In each game, the first row plays the second. By how much does the first row win? 7 means about a draw, 15 a big win and 0 a big loss. Wins can go round in a circle.
[-0.3 -2.0  0.3 -0.9  1.7 -1.2 -0.9  0.5]
[-0.7 -1.4 -0.1 -0.8 -0.1 -0.7 -1.1 -0.9] -> 2
[-0.8 -0.1  0.0 -1.0  1.1 -1.3 -0.8  0.1]
[ 0.7  1.3 -1.7 -0.2 -2.3  0.2  0.5 -0.9] -> 12
[ 0.7  0.8 -0.8  0.1  1.4 -0.2 -0.6  0.3]
[ 1.0 -1.2  2.1  1.2  1.8  0.3  0.9  0.8] -> 7
[ 0.0  0.5 -0.2 -0.2 -0.3  0.8  0.6 -1.0]
[-1.6  1.1 -1.3 -0.2 -1.8  1.0 -1.4 -1.8] -> 7
[ 0.0  0.5 -0.8 -0.2  0.2 -1.4 -0.2  1.2]
[-0.7 -0.6 -0.6 -1.9 -0.3 -0.1 -1.5 -1.9] -> 6
[-1.1  0.9 -1.2 -0.1  0.0 -0.7 -0.5 -0.3]
[-0.3 -0.7 -0.8 -0.5  1.0 -1.2 -0.8  0.4] -> 7
[-1.4  1.0 -1.6  0.5  0.9 -0.5 -0.5  0.4]
[-1.3  1.7 -0.1 -0.2 -1.6  0.9 -0.3  0.5] -> 1
[0.9 0.8 1.5 1.4 0.2 1.0 1.2 0.5]
[-1.0 -2.2 -0.9 -2.1 -0.6 -1.1  0.0 -1.6] -> 7
[-1.8 -0.8 -2.1  0.7  1.7  0.5 -1.5  1.1]
[-1.0  0.0 -0.4 -0.2  1.5 -1.3 -0.7  1.2] -> 7
[-0.1 -1.7 -0.7 -1.8  0.3 -1.7 -1.4 -0.9]
[ 0.4 -0.2  0.6  0.3  0.0 -1.0  0.6 -0.6] -> 6
[-0.8 -0.7  0.7 -1.1  0.8 -1.2  0.0 -0.1]
[ 0.4  1.2 -1.8  0.1 -0.4  0.8  0.1 -0.3] -> 12
[-0.5  0.8 -0.8  0.7  0.1  1.2  0.4 -0.2]
[ 0.4 -1.9  1.2 -0.9  1.3 -1.4 -2.6  0.5] -> 11
[ 0.8  2.5 -0.5  1.2 -2.2  1.3  1.1 -0.9]
[ 0.9  1.1 -0.2  0.1 -2.1  0.3  0.3 -1.3] -> 9
[ 0.0  0.7  0.6 -1.3  0.0  0.1  0.2 -0.4]
[-0.4 -0.3 -0.6  0.1  0.1  0.2  0.4 -0.2] -> 8
[-1.6 -0.7 -1.2  0.3  1.7 -0.2 -1.8 -0.4]
[-1.3  0.4 -1.5  0.5  1.1 -0.9 -0.9  0.4] -> 0
[ 1.7  1.3 -1.2  1.0 -0.8  0.6 -0.3  1.2]
[ 0.2  0.7  0.6 -1.0 -1.2 -0.2  0.1 -0.8] -> 0
[ 0.1  0.1  1.6 -0.5 -0.4 -0.2 -1.0  1.0]
[-1.3 -1.2 -2.3  0.3  1.5  0.2 -0.8  1.0] -> 7
[-0.9 -0.8 -0.1  0.3  0.4 -0.2 -0.7 -0.3]
[-0.5  0.3 -0.8 -0.3 -1.3 -0.9 -0.6 -1.9] -> 0
[-1.1  0.3 -0.6 -0.8  1.0  0.3  0.1 -0.3]
[-0.7  0.2  0.3  0.5  0.5  0.2  0.8  0.3] -> 7
[-0.4 -0.6  0.1  0.2  0.8  0.1 -1.1 -0.1]
[ 0.9 -1.6  1.6 -0.5  1.0 -0.5  1.3  0.5] -> 15
[-0.6  1.2  0.0  0.2 -0.2  0.7  0.6 -1.4]
[-0.3 -0.7  0.2 -0.1  0.1 -0.7  0.0  1.0] -> 7
[-0.5 -0.7  1.0  0.1  1.0  0.4 -1.2  1.1]
[ 1.4  1.0  2.7  0.7 -0.4  0.1  1.2  0.9] -> 13
[-0.8  0.0 -1.7  0.0  0.7 -0.7  0.0 -0.5]
[-0.6  1.5  0.1  0.4  0.3  0.3  0.2 -1.1] -> 9
[ 1.9  2.1 -0.3 -0.3 -2.5  0.2  1.1 -1.8]
[ 0.2 -0.2  1.3  1.3  1.4  0.3  0.9  1.2] -> 6
[ 0.4  0.0 -0.9 -0.4  0.8 -1.2 -0.8 -0.8]
[ 1.8  0.6  2.4 -0.2 -1.4 -1.6  0.5 -0.8] -> 8
[ 2.3  1.2  1.2  0.4 -1.2  0.2  1.8  0.3]
[ 0.0  0.2 -0.9 -0.2  1.7  0.2  0.4 -0.4] -> 5
[-0.6  0.1  0.9 -0.6  0.2 -0.6 -0.2  0.7]
[-1.0 -0.4 -0.1  0.0 -0.4  0.6  0.7 -0.1] -> 7
[ 0.9  1.8  1.3  0.1 -1.4  0.6  1.5 -1.6]
[-0.7 -1.8 -0.6 -0.2  0.7 -0.6 -1.4  0.1] -> 7
[ 0.5 -0.4  1.1 -0.2  0.6 -0.3  0.9  1.5]
[-0.6 -0.7  0.0 -1.4  0.6 -0.4 -0.2 -1.3] -> 0
[ 1.2  1.2 -1.1 -0.2 -1.4  1.7  1.0 -0.6]
[ 0.5 -0.1  0.2 -0.5 -1.4  0.8 -0.1 -1.4] -> 8
[ 0.9  0.3  2.0  0.6  0.0 -0.2  1.1 -1.7]
[-1.2 -0.2  0.3 -1.0  0.8 -0.7 -0.9  0.4] -> 14
[-0.3  0.8  1.1 -0.6  1.0 -0.7  0.8  1.0]
[-1.4 -0.4 -0.4  0.1  1.1 -0.3  0.0  0.6] -> 5
[-0.7 -0.4  0.1 -0.2  0.0  0.1 -0.2  1.2]
[-0.6 -1.1  0.0 -0.5 -0.1  0.2 -0.8 -0.5] -> 5
[-1.0  1.0 -1.2  0.1 -1.2  0.6 -0.2 -0.3]
[-1.3 -0.2 -0.6 -0.9 -0.3 -0.5 -0.1 -1.0] -> 8
[-0.9  0.5  0.2 -1.0 -0.4  0.2  1.8 -3.3]
[-1.6  0.2 -0.1 -0.1 -0.2 -0.7 -0.6 -0.3] -> 5
[ 1.0  0.3 -1.3  0.2 -0.6  0.5 -0.5 -1.0]
[ 0.3  0.7  1.3  0.5 -1.3  1.1  0.1 -2.3] -> 15
[-0.7  1.9  0.0  0.6 -1.7  1.3  0.8 -1.5]
[ 0.3 -0.5 -0.6  0.1 -0.3 -0.1 -0.5  1.8] -> 2
[-0.2  1.0 -0.1  0.1 -0.2  0.1  1.0  1.7]
[ 1.0 -0.4  2.3 -0.2  0.2 -0.7  1.0  0.2] -> 0
[ 0.4  0.8 -0.1  0.7 -0.9  1.1  0.6 -1.6]
[ 1.2  1.0 -0.1 -0.1 -0.1 -0.4  0.4  0.9] -> 1
[-0.6  0.4 -1.2  0.0  2.0 -1.0  0.0  1.8]
[ 0.7  0.4 -1.1 -0.4 -0.8  0.6 -0.2 -1.2] -> 11
[-0.8 -0.6 -0.5  0.3 -0.1 -0.3 -0.2  0.5]
[-0.1  0.6 -1.2 -0.6 -1.0  0.3 -0.1  0.2] -> 3
[ 0.1  0.8  0.3  0.5 -1.7  2.0  0.8 -1.6]
[-0.3 -0.4  0.3  0.1  1.0 -0.1  0.1  1.4] -> 8
[-1.4  0.2  0.8 -0.1  0.5 -0.8  0.8  0.4]
[-0.2  0.5  0.1 -0.2  0.1 -0.9 -0.8  0.3] -> 8
[-0.5 -1.1  0.2 -0.2  1.1 -0.8  0.2  0.1]
[-0.2  0.0  0.4 -0.1  0.6 -1.0  0.5  0.8] -> 9
[ 2.0  1.3  0.2 -0.3 -1.9  0.4  2.4  0.3]
[ 0.5  1.6 -1.2  1.0 -0.5  0.2 -0.3 -1.1] -> 15
[ 0.0  0.2  1.6 -0.4  1.5 -1.3  0.0  1.2]
[-0.8 -1.7 -0.4 -0.5  1.4 -0.6 -1.3 -0.2] -> 0
[ 0.8 -1.2  0.1  0.2  0.3 -0.1  0.9 -1.1]
[-0.6  1.9 -0.3  0.3 -0.1  0.7  0.2 -1.4] -> 5
[ 0.1  0.7 -0.6  0.1  0.3 -0.9  0.0  1.9]
[-0.8  0.8  0.0  0.1 -1.6  0.4 -0.4 -0.6] -> 12
[-0.5  0.3 -0.9 -0.2 -0.3 -0.9 -1.0 -0.3]
[-0.9  1.7 -0.1  0.8 -2.1  1.5  0.4 -1.1] -> 7
[-0.2  0.6 -0.2  0.2  0.1 -0.7 -0.8  0.1]
[-1.0 -2.0 -1.3 -0.8  0.5 -0.2 -1.0  0.5] -> 7
[ 2.4 -1.9  0.4  1.4  0.2  0.1  0.7  0.5]
[ 1.7  0.5  0.1  0.7 -1.8  0.1  1.0 -1.2] -> 1
[-0.9  0.3 -0.3 -0.4  0.7 -0.1 -0.5  1.1]
[ 1.6  0.9  2.1  1.3 -0.4  0.4  0.8  1.2] -> 6
[-0.9  0.7 -2.2  0.6  0.4 -0.1 -0.2  2.6]
[ 1.8  2.8  0.2  0.6 -2.2  1.8  2.2 -0.9] -> 5
[-0.8 -0.3 -1.8  0.3 -0.1  0.6 -1.2  0.3]
[-1.0  0.9 -0.3  0.2 -0.3  0.7  0.1  0.6] -> 3
[ 0.7  0.2 -1.3 -1.3 -0.8 -0.5  0.0  0.6]
[-0.7  0.3  0.8 -0.6  0.7  0.4  0.4 -0.3] -> 0
[ 1.4 -1.8  0.7  0.6  0.4 -0.2  0.6 -0.1]
[ 0.1 -0.2  0.8 -0.3  0.7 -1.1  0.2  1.1] -> 11
[ 0.4  0.6  0.6  0.4 -0.7  1.3  0.8 -1.6]
[-1.0 -0.1 -0.7 -0.2 -0.1 -0.2 -0.5 -0.3] -> 6
[-1.4  0.0 -1.7  0.3  1.4 -0.8 -1.1 -0.1]
[-1.2 -0.4 -1.6 -0.4  1.6 -1.1 -0.3  1.7] -> 2
[-0.6 -0.2  0.4  0.4  1.0 -0.1  0.6  1.1]
[-1.1 -1.0 -0.9 -1.0  0.8  0.1 -0.5  1.1] -> 8
[ 1.6 -0.2  1.2  0.5 -0.2 -0.3 -0.8  1.4]
[-0.5 -0.2 -1.1 -0.5  1.3  0.1  0.0  0.8] -> 7
[-0.9 -1.4 -0.6 -2.3 -0.3 -1.0  0.6 -1.1]
[ 1.8  1.9  0.3  0.6 -1.9  0.5 -0.1 -1.0] -> 12
[-1.2  0.3 -0.4 -0.4 -1.3  0.1 -0.9  0.5]
[-1.3  0.0 -1.6 -0.2  1.4 -1.2 -1.1 -0.3] -> 10
[-0.9 -1.8 -0.4  0.0  1.3 -0.4 -0.9  0.8]
[-0.1  0.5 -1.5  0.5 -0.5  1.4  0.2 -0.8] -> 3
[-0.1  0.0  0.8 -0.3 -0.5 -0.7 -1.1  0.5]
[ 2.0  0.9  0.6  0.6 -2.1  0.3  2.3 -0.5] -> 8
[-0.2  0.3 -0.3  0.0 -0.4 -0.4  0.6  0.2]
[-0.5 -1.2  0.2 -0.8  0.7  0.0  0.1 -1.5] -> 7
[1.0 0.5 1.7 1.5 0.1 0.9 1.2 0.7]
[ 0.9 -0.5  0.1 -0.2  0.6 -0.1  0.3 -0.2] -> 7
[-0.8  0.5 -1.3  0.0  0.8 -0.4 -0.2  0.6]
[ 0.3 -1.2 -0.6 -0.1 -0.7  0.0 -0.3  0.1] -> 9
[ 0.1 -1.0 -0.8  0.0  0.2 -0.2  0.6 -0.1]
[-0.5 -0.7 -0.7  0.5  0.8  0.3 -1.4 -0.4] -> 10
[ 1.6  2.4 -1.1 -0.3 -2.4  0.9  0.4 -0.8]
[ 1.5 -0.8  2.7 -0.2 -0.2 -0.9  1.1  0.3] -> 0
[ 0.2 -0.8  0.7 -0.7  0.8 -0.8  0.4  0.0]
[ 0.5  2.1 -1.3  0.9 -0.5  1.4  1.7 -1.2] -> 10
[ 1.8 -0.7  1.0  1.0 -1.2 -0.5  0.3 -1.3]
[-0.9 -0.4  0.9 -1.3 -0.2 -0.1 -0.5 -0.9] -> 15
[ 0.7  0.0 -0.5 -0.4  0.7 -0.2 -0.5  0.4]
[-0.8 -0.3  0.8 -1.2 -0.1 -0.1  1.3 -0.3] -> 4
[-0.7 -1.3  0.1  0.3  1.2 -0.5 -0.8  1.3]
[ 2.1  1.0  1.6 -0.2 -1.6 -1.6  0.3 -0.1] -> 8
[ 0.1 -1.2  0.2 -0.8 -0.3 -1.8 -0.7 -0.8]
[ 0.5  0.0  0.9 -0.3  0.3 -1.1 -0.7  0.6] -> 8
[-0.3 -0.3  0.9  0.6  1.1 -0.5 -0.2  0.5]
[-1.1  0.9 -0.5  0.8 -1.0  2.5  0.6 -1.0] -> 4
[-1.4 -1.0 -1.1 -0.5  1.0 -0.2 -1.0  0.9]
[ 1.4 -0.4  1.0  0.0 -0.3 -0.9 -1.6  1.2] -> 7
[ 1.4  0.0  0.7  0.5 -0.4  0.4  0.2  1.0]
[-0.8 -1.1  0.1  0.0  1.2 -0.6 -0.3  1.0] -> 6
[-0.9 -1.2  0.0 -1.1  1.9 -1.2 -0.2  0.1]
[-0.9  0.5 -2.1  0.9 -0.8  2.5  0.5 -0.8] -> 5
[-2.1  0.1 -1.1 -2.2 -1.0 -0.3 -1.3 -2.6]
[ 1.5  0.0 -0.8  0.7 -1.5  0.2 -0.6  0.2] -> 4
[ 0.2 -0.6  1.1  0.4  1.1  0.6  0.5  0.6]
[-0.8 -1.2 -0.3 -0.8  0.9  0.1 -0.9  0.0] -> 6
[-0.3 -0.3 -0.1  0.3 -0.4  0.3 -0.2  0.5]
[-0.1 -0.9  0.8  0.0  1.7 -1.3 -0.2  0.8] -> 7
[ 1.2  1.0  2.0  1.1 -0.3  0.4  1.2  1.2]
[ 1.3 -0.1  0.1 -0.2 -2.4 -1.0  0.4 -3.9] -> 8
[-1.2 -0.5 -1.8  1.1  1.5  0.5 -1.2  1.4]
[ 0.4 -0.6 -1.0  0.3  0.2 -0.8 -0.3  0.5] -> 4
[ 0.1 -0.6 -1.8 -0.3 -1.2 -0.4 -1.0 -1.1]
[ 1.5 -0.7  0.9  0.4 -1.1 -0.2 -0.1 -1.8] -> 15
[-0.1  1.0 -0.1  1.3 -1.8  2.2 -0.3 -0.6]
[-0.3  0.5 -0.4  0.0 -0.2  0.2  0.7  0.2] -> 2
[ 0.3 -0.4  0.0 -0.2 -0.3  0.1  0.7 -0.6]
[-0.6 -0.7 -0.3 -0.6 -0.8  0.3 -0.1  0.3] -> 7
[ 1.5  0.0 -0.4 -0.2 -1.6  0.6  0.3 -0.2]
[ 1.8  0.6  2.2  0.1 -0.6 -0.4  0.8  2.0] -> 0
[ 1.5 -1.6  1.2  0.4  0.6  0.8  1.0  0.4]
[-0.2 -1.4  0.9 -1.4  1.0 -0.4  1.1  0.1] -> 13
[ 0.2  1.0  0.7  0.2 -0.6  0.6  0.5  0.4]
[-0.1 -1.0  0.5 -0.7  0.6  0.1  0.6 -1.1] -> 3
[ 0.6  1.7  0.5  1.3 -1.0  1.2  0.8  0.2]
[-0.9 -1.5 -0.5 -1.3  1.5 -0.6  0.1 -0.5] -> 6
[-1.6 -2.0 -1.2 -0.9  1.1 -0.5 -1.0  0.0]
[-0.9  0.2 -0.7 -0.4  1.4  0.7 -0.1 -0.1] -> 9
[ 0.9  0.1  2.2  0.0 -0.3 -0.8  0.6  1.1]
[ 0.2 -0.3  1.0 -1.4  1.0 -1.1  0.2  0.7] -> 7
[0.2 0.2 1.0 0.9 0.0 1.1 0.5 1.0]
[-0.5  0.0 -0.9  0.0  0.8  0.3 -0.8  1.1] -> 8
[ 0.1 -0.8  0.8 -0.7  0.9 -0.7  0.1  0.4]
[-0.2  0.3 -0.2  0.5  0.8 -0.8  0.3  0.7] -> 8
[ 0.3  0.9 -0.4 -0.4 -1.2  1.2 -0.3 -1.1]
[-0.2  1.4  0.5  0.7 -1.2  1.2  0.1  0.8] -> 6
[-0.9  0.3 -1.9  0.5  1.8 -0.3  0.3  1.0]
[-0.7 -1.6 -0.2  0.2  1.5 -0.5 -0.9 -0.3] -> 12
[ 0.4  1.3  2.4  1.1 -0.4  0.5  1.2  0.9]
[-0.1 -0.7  0.3 -0.3  1.0 -0.7  0.1  0.1] -> 5
[ 0.3  0.3 -1.0  1.6 -1.3  2.0 -0.8 -1.7]
[ 0.0  1.7  0.5  0.4 -1.7  1.5  0.6  0.1] -> 0
[-0.2  0.5 -0.3  0.4 -0.6  0.8 -0.3 -0.5]
[ 0.5  0.1 -1.6 -0.6  0.2 -1.1 -1.3 -1.5] -> 7
[ 1.3 -0.3  0.7  0.9  0.2  0.6  1.2  0.8]
[-1.0 -2.2 -0.7 -0.7  2.0 -1.2 -1.5  0.5] -> 6
[-0.9 -1.5  0.2  0.1  1.1  0.2 -1.5  0.4]
[ 1.3  0.5  0.1  0.9 -1.2  1.0  0.8 -1.5] -> 0
[ 1.9  2.0  2.5  0.6 -1.6  0.5  1.9  0.4]
[ 0.3 -1.5 -0.5 -0.8 -0.3 -1.3 -0.7 -0.2] -> 9
[ 1.0  1.1  1.4 -0.1 -1.6 -0.2 -0.4  1.2]
[-0.3  0.0 -0.6 -0.6  0.1  1.1  1.0 -1.3] -> 5
[ 0.5 -0.2  0.0  0.4  0.0 -0.2  0.1  0.1]
[-0.1  0.2  0.0 -0.5 -1.0  0.1 -0.1 -2.2] -> 8
[-0.4  0.3  0.0 -0.2  0.3 -0.4 -0.5  0.5]
[ 0.6  0.2 -0.2  0.1 -0.4 -0.3  0.5 -0.2] -> 8
[ 1.6 -0.4  2.3  0.5  0.2 -0.3  0.8  0.4]
[ 2.1 -0.8  2.3  0.9  1.1 -0.1  0.5  0.8] -> 5
[-0.2 -0.4  1.1 -0.4  0.8 -0.3  0.0 -0.8]
[ 1.3  0.9  0.9 -0.2 -0.9 -0.6  0.8  1.0] -> 15
[ 0.7  1.5  1.2  0.8 -0.7  0.4  0.8  0.1]
[-1.2  1.4 -0.2  0.2  0.2  0.0  0.2 -0.7] -> 7
[-0.3 -0.5  0.5  0.1  1.2 -0.2  0.0  1.7]
[ 0.6  0.1 -1.2 -0.4 -2.0  0.9 -0.4 -0.3] -> 13
[ 0.6 -1.2  0.4  0.4 -0.4  1.0 -0.8  0.8]
[ 1.2 -0.1  0.8  0.2 -0.6 -0.5  0.9 -1.0] -> 6
[ 2.5 -0.4  0.9  1.2 -0.2  0.5  0.6 -0.1]
[-0.1  0.2 -1.6 -0.5 -0.6 -1.6 -2.6 -0.7] -> 3
[-0.9 -1.0  0.6 -1.0  0.4 -0.1 -1.1  0.3]
[ 0.3 -0.6 -0.8  0.3 -0.4  0.8 -0.6 -0.8] -> 1
[ 1.5  0.6 -0.5 -0.2 -1.1 -0.1  1.1  0.1]
[ 2.2  1.3  0.5  0.9 -2.2  0.4  1.9 -0.6] -> 13
[-1.0  0.2 -0.9  0.4  1.8 -0.5 -0.2  0.8]
[ 2.0 -0.4  2.2  0.8 -0.6  0.1  0.2  1.3] -> 7
[-1.4  0.4 -0.5  0.2  0.9  1.2  0.3 -0.4]
[-0.1  0.8  0.0  0.0  0.0 -0.6 -0.3  0.1] -> 7
[0.1 0.1 0.5 0.3 0.8 0.3 1.7 0.6]
[ 1.3  2.2 -1.6  0.2 -1.3  0.9  0.2 -0.3] -> 15
[-0.7  1.2 -0.1  0.9 -0.6  1.4  0.1 -0.8]
[-1.5 -1.0 -1.0 -0.4  1.0 -0.1 -0.7  0.7] -> 8
[ 0.8  1.8  1.8 -0.1 -1.3  1.1  1.9  0.1]
[-0.5 -2.8 -0.5 -2.2 -0.2 -1.3  1.1 -1.3] -> 2
[ 1.0 -0.8  0.1 -0.4 -1.7  1.1  0.1 -2.4]
[ 2.5 -0.1  0.3  0.3 -0.6 -0.2 -0.6  0.1] -> 4
[ 0.6 -0.2  0.3  0.2 -1.0  0.0  0.2  0.8]
[-0.2 -0.4  0.3 -0.9 -0.4  0.0  0.3 -2.0] -> 7
[-1.3  0.2 -1.3  0.0  0.4 -0.2 -0.1 -0.5]
[-1.1  0.6  0.3  0.0 -0.2  0.0  0.3 -0.4] -> 7
[ 0.0 -1.6  0.4 -0.2  1.6 -1.4 -0.3  0.4]
[ 1.4  1.0  3.0  1.5 -0.1  0.4  0.5  0.6] -> 8
[-0.2  0.5  0.0 -1.2 -0.8  0.3  0.5 -2.0]
[-1.6 -0.9 -0.7 -1.3  0.1  0.2 -0.3 -0.4] -> 7
[ 1.6  1.3  1.0  1.2 -0.5  0.8  0.8  0.6]
[-0.1 -0.3  0.0 -1.0  0.0 -0.2  0.6 -1.5] -> 6
[-1.4 -1.0 -1.7  0.4  1.3  0.4 -1.3  1.2]
[ 0.3  0.2 -1.3  0.3 -0.6  0.0  0.2 -0.3] -> 4
[ 0.2 -1.2  1.9  0.3  1.9  0.0  0.7 -0.4]
[0.8 0.0 1.4 1.2 0.2 0.4 0.6 0.2] -> 2
[ 1.3 -0.5  0.7  0.7  0.2  0.6  0.0  1.0]
[-0.3 -0.2 -0.7  1.2  1.3 -0.1  0.3  1.1] -> 7
[ 0.4  1.1 -0.1  0.6  0.6  0.3  0.6  0.7]
[ 0.5  0.3 -0.1  1.5  0.1  0.3  0.0  1.8] -> 9
[-0.2 -1.4  0.9  0.1  1.8 -1.1 -0.5  0.6]
[ 0.7 -0.7  0.0  0.5  0.7  1.0  0.7  0.1] -> 7
[-0.5  0.8  0.0  0.0  0.0 -0.4  0.1  0.4]
[ 1.7  0.6  1.4  1.6 -0.4  0.8  0.8  0.5] -> 8
[-1.2  1.0 -0.5  0.4  0.3  0.9  0.1 -0.2]
[ 0.6  1.6  0.0  0.5 -1.3  1.1  2.0  0.9] -> 5
[ 0.3  1.4 -0.7 -0.1 -0.7  0.7  1.7  1.2]
[ 1.1  0.7  0.5  0.0  0.3 -0.5  0.1  0.2] -> 5
[-1.1 -1.3 -0.6 -0.3  1.0  0.2 -0.7 -0.5]
[ 0.8 -0.1  0.5 -0.1 -0.5 -0.9  1.1 -0.5] -> 6
[-0.7 -0.6  0.2  0.4  1.0 -0.7 -1.0  1.3]
[-1.8 -1.3 -1.1  0.4  1.4  0.2 -1.6  0.6] -> 6
[ 1.2  0.4 -0.5  0.1 -0.9  0.5  1.1  0.5]
[ 0.5 -0.4  1.8 -0.4  0.8 -0.6 -0.2  1.1] -> 0
[ 1.8  0.5  1.1  0.6 -0.3 -0.3 -0.2  1.0]
[ 0.4 -0.9 -0.6 -1.2 -0.5  0.0  0.1 -1.0] -> 7
[-0.5 -0.1 -1.7 -0.3  0.2  0.8 -0.6  1.7]
[-0.6 -0.3  0.3  0.4  1.0  0.1  0.7  0.6] -> 4
[-1.1 -0.4 -0.5 -0.6  0.7  0.2 -0.6  0.4]
[ 1.4  0.7  0.1  0.2 -0.1 -1.2 -0.5  1.8] -> 11
[-1.9 -0.8 -2.2 -0.3  0.7  0.9 -0.7  0.0]
[ 1.1  0.8  1.3  0.4 -0.6 -0.6  1.1 -0.5] -> 7
[0.4 0.9 1.5 1.4 0.3 0.7 0.8 0.3]
[ 0.4 -0.7 -0.2 -1.4 -0.8 -1.0 -0.3  0.4] -> 9
[-0.6 -2.1 -0.1 -0.2  1.5 -1.3 -0.9  0.1]
[ 0.0 -0.6  1.5 -1.2  0.8 -1.0  0.6  0.7] -> 15
[ 1.3 -0.4 -1.0  0.6 -1.0 -0.4  0.6  0.0]
[-0.6  1.4  0.5  0.7 -0.6  1.3  0.4  0.3] -> 4
[-0.3  2.6 -0.5  0.5 -0.9  0.5  1.1 -0.2]
[-0.6 -1.3 -0.4 -1.5 -0.2 -0.7 -1.0 -1.8] -> 9
[ 2.7  0.6  0.6  0.0 -2.0 -1.1  0.6 -0.7]
[-0.1  0.5 -0.7  0.3  0.3 -0.5 -0.3  0.6] -> 7
[ 0.4 -0.6  1.2  0.0  0.6 -0.4  0.9  0.7]
[ 0.1 -1.2  1.0 -0.2 -0.1 -0.5 -1.7 -0.4] -> 0
[ 0.6 -0.9  0.6 -1.0 -1.0 -0.8  0.0 -0.7]
[-0.6  1.7 -0.1  0.4 -1.1  0.6  0.1 -1.1] -> 7
[-0.4  0.5  0.8  1.2  0.5  1.4  0.6  0.5]
[-1.2 -1.6 -0.3 -0.1  1.2  0.1 -1.0  1.1] -> 7
[-1.5 -0.4 -1.2 -0.1  0.6  1.3 -1.9  0.2]
[-0.1  0.2  0.9  0.0 -0.8  0.1  0.7  0.4] -> 8
[ 0.0  1.9 -0.5  0.7 -1.8  1.6  0.8 -1.7]
[ 0.8  0.6  0.7  0.7 -1.1  0.3  0.6  0.6] -> 4
[-1.8  0.6  0.1 -0.9 -0.8  1.2  0.8 -0.3]
[1.1 0.5 1.4 0.2 0.8 0.1 0.6 1.6] -> 6
[-0.1 -0.3  0.4  0.4  0.6  0.4  0.9  0.4]
[-0.7  1.6 -0.2  0.3 -0.2 -0.2 -0.2  0.0] -> 8
[-1.0  0.3  0.5 -1.0  0.3  0.4  0.0 -0.3]
[-0.5  0.9 -0.5  0.9  0.2 -0.1 -0.7 -0.8] -> 2
[-0.7  0.3  0.7 -0.7  0.6  1.0  1.1 -0.4]
[ 0.2  1.2 -0.4 -1.4 -2.1 -0.5 -1.0 -2.4] -> 9
[ 0.7  0.1  0.1  0.5 -0.3  0.6  0.3 -0.8]
[ 1.1  0.4  0.9  0.1 -0.4 -0.8  0.2  0.7] -> 6
[-1.3 -0.2 -0.8 -0.2  1.4 -0.7 -0.5  0.9]
[ 0.3  0.3 -0.5  0.8 -0.1  0.5 -0.4  1.2] -> 8
[ 0.0 -0.3  2.2 -0.3  0.3 -0.3 -1.4  0.9]
[-1.3  1.7  0.1 -0.4 -1.1  0.6  0.4  0.8] -> 15
[ 0.3  0.7 -0.2  0.9 -0.7  0.7 -0.7  0.9]
[-0.6  0.6 -1.7  0.5 -1.7  1.3 -0.5 -0.8] -> 9
[-1.5  0.4 -0.2  0.4 -0.6  0.9  0.6  0.4]
[-0.6  0.1 -1.6  0.1  0.4 -1.1 -0.8  0.4] -> 9
[-0.6 -0.5 -1.6  0.4  0.3  0.4 -1.1  0.8]
[ 0.0  0.2  0.2  0.0  0.3 -1.1 -0.8  0.5] -> 7
[-1.5 -0.8 -1.4 -0.7  0.5  0.5 -0.9 -0.6]
[ 0.1  0.0 -2.0 -0.3 -0.6 -0.5 -1.2 -0.1] -> 4
[-0.2 -0.9  0.7  0.0  1.5 -1.2 -0.7  0.7]
[ 0.0  2.1  0.1  0.1 -1.2  0.6  0.6 -1.2] -> 7
[-0.2  0.3 -1.5  0.7 -0.2 -1.1 -3.2  0.1]
[ 0.1  0.7 -0.9 -0.3  0.0  0.2  0.1 -1.4] -> 5
[ 2.1  1.6  2.1  1.7 -0.4  1.0  0.9  0.5]
[ 1.3  1.0  1.7  0.1 -1.1  0.1  1.0 -0.3] -> 7
[ 1.2  0.0  1.3  0.1  0.5 -0.1  1.0  1.1]
[ 1.4 -0.4  0.4  0.8 -0.8  0.8 -0.1  0.4] -> 8
[-0.4 -0.2  0.5  1.1  0.9  1.1  0.8 -0.4]
[-1.2 -0.4 -0.4  0.2  0.8  0.5 -1.0 -0.3] -> 6
[-1.0  0.3 -1.6  0.2 -0.2  0.0 -0.2 -0.3]
[ 0.0 -0.3  0.5  0.5 -0.7  0.1 -0.1  0.2] -> 9
[ 0.9 -1.5  1.5 -0.4  0.8 -1.0 -0.1  0.0]
[ 0.5 -1.7 -0.5 -0.8 -0.1 -0.6  0.4 -0.7] -> 6
[-0.7 -1.1 -1.7 -0.4  0.2  0.5 -1.1  1.8]
[ 0.0  0.1 -0.9 -0.7 -0.4 -0.6 -0.7 -1.5] -> 11
[-0.9 -1.3 -1.8  0.9 -0.2  0.7 -2.1 -0.5]
[ 1.0 -0.1  1.2  0.2 -1.4  0.7  0.7  0.5] -> 5
[ 0.3 -0.6  0.9 -0.9  0.8 -0.7  0.6  0.0]
[-0.3  0.0  0.0 -0.2 -0.1  0.0  0.6  0.6] -> 11
[-0.3 -0.8  0.7  0.4  0.8 -0.1 -0.4  0.2]
[ 0.0  0.7  0.0  0.4 -2.1  2.2  0.6 -2.0] -> 3
